Read these off the array that follows.
1) What is the entry directly below 126?
2) What is the fifth-last entry, reading row by row?
3) What is the 2nd entry on the main diagonal?
4) What is the last entry, reading row by row?
5) What is the top-left entry?
6) What is the 3rd entry in reading order?
7) What is the entry in the top-right corner?
8) What is the second smallest entry?
[[112 153 150 103]
 [118 154 150 111]
 [143 156 152 147]
 [128 154 151 126]
 [145 156 153 150]
 [142 156 152 147]
 [127 154 151 124]]
1) 150
2) 147
3) 154
4) 124
5) 112
6) 150
7) 103
8) 111

arr = [143 110 122 102 128 151 114 116 131 126 120 117 125 138 122]
The entry just left of the smallest entry -> 122
Read off the entry just right of 116.
A: 131
The smallest entry -> 102
The entry just right of the smallest entry -> 128

x =
123  141  143  118  123  120  118  118  119  119  117  119  144  141  140
124  143  146  120  124  121  120  120  121  120  119  121  146  143  142
125  143  146  121  124  121  121  121  121  122  121  121  146  143  142
140  120  119  153  141  152  154  153  152  154  154  152  119  121  121
Find the last entry, reading row by row.
121
The last entry of the smallest entry's row: 140
The second entry on the diagonal from the top-right corner is 143
Find the third entry in reading order.
143
The entry in the bottom-left corner -> 140
Find the smallest entry.
117
The entry in the top-left corner -> 123
Find the largest entry in the first row.
144
The second entry, reading row by row is 141
Find the entry just left of the smallest entry.
119
Find the 2nd-last entry, reading row by row.
121
The bottom entry of the column that holds the smallest entry -> 154
The 5th entry, reading row by row is 123

A =
[[135 150 140 149 123 111 104 120 132 136]
 [117 114 148 138 124 140 138 120 136 144]
 [137 118 113 112 131 118 123 140 142 109]
 [140 146 124 110 114 151 144 152 117 126]
 [121 115 116 143 119 144 152 106 133 116]
 [116 122 145 123 141 111 118 104 151 145]
 [107 114 109 122 105 123 144 106 140 125]]
Rows and columns are numbered from 1.
Find the entry in the bottom-right corner.
A: 125
The entry in row 1 and column 3: 140
Find the entry at row 1, column 1.
A: 135
The top-right entry: 136
The entry just right of 142: 109
The entry in the bottom-left corner: 107
Find the entry in row 1 and column 2.
A: 150
The entry at row 3, column 1 -> 137
The entry at row 2, column 2 -> 114
Find the entry directly above 137.
A: 117
Find the entry directly below 113.
A: 124
Find the entry directly below 143.
A: 123

a = [116 119 117 112 142 155 128 104 144 132]
Which number is the first entry from the left?
A: 116
The last entry -> 132
The 2nd entry from the right: 144

Read these off the matrix that follows. Rows and columns are numbered from 1.
1) Which number is the entry in the bottom-left corner?
2) Which number is the entry in row 1 and column 1?
3) Which number is the entry in the bottom-right corner?
4) Which number is the entry in row 2 and column 2?
5) Which number is the top entry of the column that holds the smallest entry?
[[128 144 129 124 117 118]
 [123 122 151 139 116 126]
 [129 144 117 114 116 112]
 [132 117 147 143 133 141]
 [132 117 149 145 133 141]
 [129 144 118 114 116 112]
 [120 124 147 139 114 124]
 [132 117 148 144 133 141]
 [125 143 105 107 123 112]
 [132 119 155 147 128 137]
 [132 119 155 147 127 136]
 [132 119 155 147 127 136]
 [125 143 106 107 122 112]
 [124 141 131 129 117 119]]
1) 124
2) 128
3) 119
4) 122
5) 129
